Each named move below is a turn or a mirror, shown by a few rows before and after it. Which moves, in which order, take the first row of each later pair to the second? The first pair is answered.
J (before -> after):
[-12   7 -41 -12   7  10  30 -29] -> [-23   8 -44 -10   0   9  21 -32]
[ 11  11 -15  -1  19   0  34  -2] -> [-14  27 -16 -10   7 -18  -1  -6]
[ 13   5  12   8  18 -22  24  11] -> [-11  20   8   4   6 -33  -3   4]
R (before -> after):
[ 12  17   7 -16  28   7  39  -2] -> [-15  35 -10 -32  14  -5  14 -18]
[ 30 -29   3  21  16  14  29  21] -> [  4   2 -48 -14   6  18  36 -18]
[ -1  -9  15  12 -30  -4 -28   1] -> [ 18 -27  16  17 -22  13   9   9]
[ 5  3 -6  1 13  4 -8  1] -> [  5   8  -2   3  11   5 -11  -1]
Z (before -> after):
[  1  41  54 -13  13 -32 -18  21] -> [ 15  12  55  12  -9 -23 -32  29]
[  5 -32  -1  23 -36  13  -5   7] -> [ 16   2  -3 -20   9  15  45   2]
[  6  18   0 -29  29  -1  32  -5] -> [-27   6  -2  -8 -16 -15 -38 -14]
[ 17 -35 -22  17 -23  30  25 -15] -> [ -1  10 -34 -26   4  15  33 -29]
V (before -> after):
[ -4  29  12 -18  21 -13   8  -1] -> [-24  12 -21 -15 -18   0 -13 -19]
[ -5   9   1 -16  15  -2   7  -8] -> [-13 -11  -6 -10 -12   1 -17 -12]
[-12  -5  18   8 -17 -13 -38  15] -> [ -4  31  21 -24  27 -10   9  10]
Now pairs of rows:
Between the rows of a pair lie 2 to 3 moves.
[  9  -7 -13  -4 -18  29  24 -25] -> [ 11  14  15 -15  14  16  32 -10]
V then Z
[ 27 -29 -15   8   3  23  44   0] -> [ -9  14  39   0  10 -29 -38  23]
J then V
[-32  17   4  -1 -37   2 -50  -1] -> [  9 -14 -31  -5 -26  46  37 -14]
Z then R
[21  5 -2 -8 23 14 33 -1] -> [ -1  18 -20 -19  17  13  24 -16]
R then J
[  7 -25  13  34 -12  14   9   8] -> [ 1 17 34  6 29 -9 10  8]
J then V
